One turn sends every row of this set to another row. A few are shown first. Where does it send the rows asked after them?
fazof: [ 27  -5  51  59  11   4 -17 -48 -19  19  18  -2   3 -32   4 -20]
Vudon: [ -4   6  32  37  43  -6 -15 -40 -35   4  32 -14 -11  -1  23 -15]
dafub: [ 25  40  21  32 -11 -36 -11 -16 -43 -10   9   0   2  -7   3  16]
zokit: [ 33 -21  13  -1  26  18 -20 -26 -27  13 -17  -2 -28  30  25 -36]
zela: [  0 -12  20  18  14  30  13 -12  10   7  28 -14 -30 -24  43  -5]
mugo: [ 15  -2  24   3   0  11 -19 -46  14   8  43 -40  -6  -9  10 -16]
niz: [ 19  16  41  26  -1  14 -11  -8  -5  11  -4  21 -29 -19  43  27]
Nen: [ 25  -2  10   5 -31  30  -5 -32  -7  11 -53 -19 -23  -5   7 -16]
disit: [ 14  26  32  25 -21 -24  38  13 -41  22   3 -16  -3   6  16 -46]
paguk: [-26  31  18  16   9  -8   9 -45 -28  -4   4 -18 -30 -26  30   8]
leda: [ 46 -23  20  22  -6  39 -17 -33 -10  27 -27   0 -18   8   1 -40]
bip: [ 14  -4   3  34  -2   6  37 -24 -18   8  46   2 -18 -38   4 -34]
viv: [ 35  26  43   9 -14  -5 -44 -42  -1  13  12  -5  -4  -4  10  18]
ropi: [ 27  30  37  12 -27 -30  31  -9 -39  33  12  -4  -5   3   8 -55]
Deruf: [  4  19  37  37 -23   3   6 -54 -11  13  -8  -6 -16 -57  12   1]
Lel: [ 12  14  10  12  40   8  -5 -13 -21  -6  11  -3  31   5  47 -40]
neba: [ 43   8  24  18   8  17 -10 -38  -6  18   8  14  40 -23  22 -53]
Peges: [ 14  31   2  23 -23 -11   7 -42 -21   2  38 -28   3 -17 -23 -16]
bon: [ 46 -19  28   8  -4  41   8   3 -42  16 -19  17 -24  11  14 -16]
Lam: [ -9  51   0   0   6  15  10 -16 -18  -6 -18  -1  14  -6  44 -11]
zere: [ 23  18  34  15 -20 -34  34   0 -38  23  12 -15  -1   0  17 -57]
Peta: [ 22  46  13   7 -26  23   5 -41  -2  17 -20  16  24 -34  21 -24]
lizut: [ 49   2  27 -22  -5   9 -16 -18 -51   7 -19   4 -18  27   8  -7]
ruvom: [ 28   5  22  42  11 -19  19   2 -39  -2  17  29 -17 -30  32  -3]
buna: [ 31 -29  12  -3 -21  46  25  -8 -22   7 -16 -24 -17  -6   6 -31]
Tup: [ 18  39  35  22 -29 -19  34   3 -42  33   3  -3  -5   6   7 -44]
sose: [ 34  -8  11 -34 -24  13   1 -30 -31  -2 -14 -37 -10  12   0 -22]
nolak: [ 14  -1   2 -16   2   8  -7 -25 -23  -3 -43 -21 -34  18  31 -13]

fazof goes to Deruf
mugo goes to viv
ropi goes to Tup
Now find these:
Peges goes to dafub
buna goes to sose
leda goes to Nen
Lel goes to neba

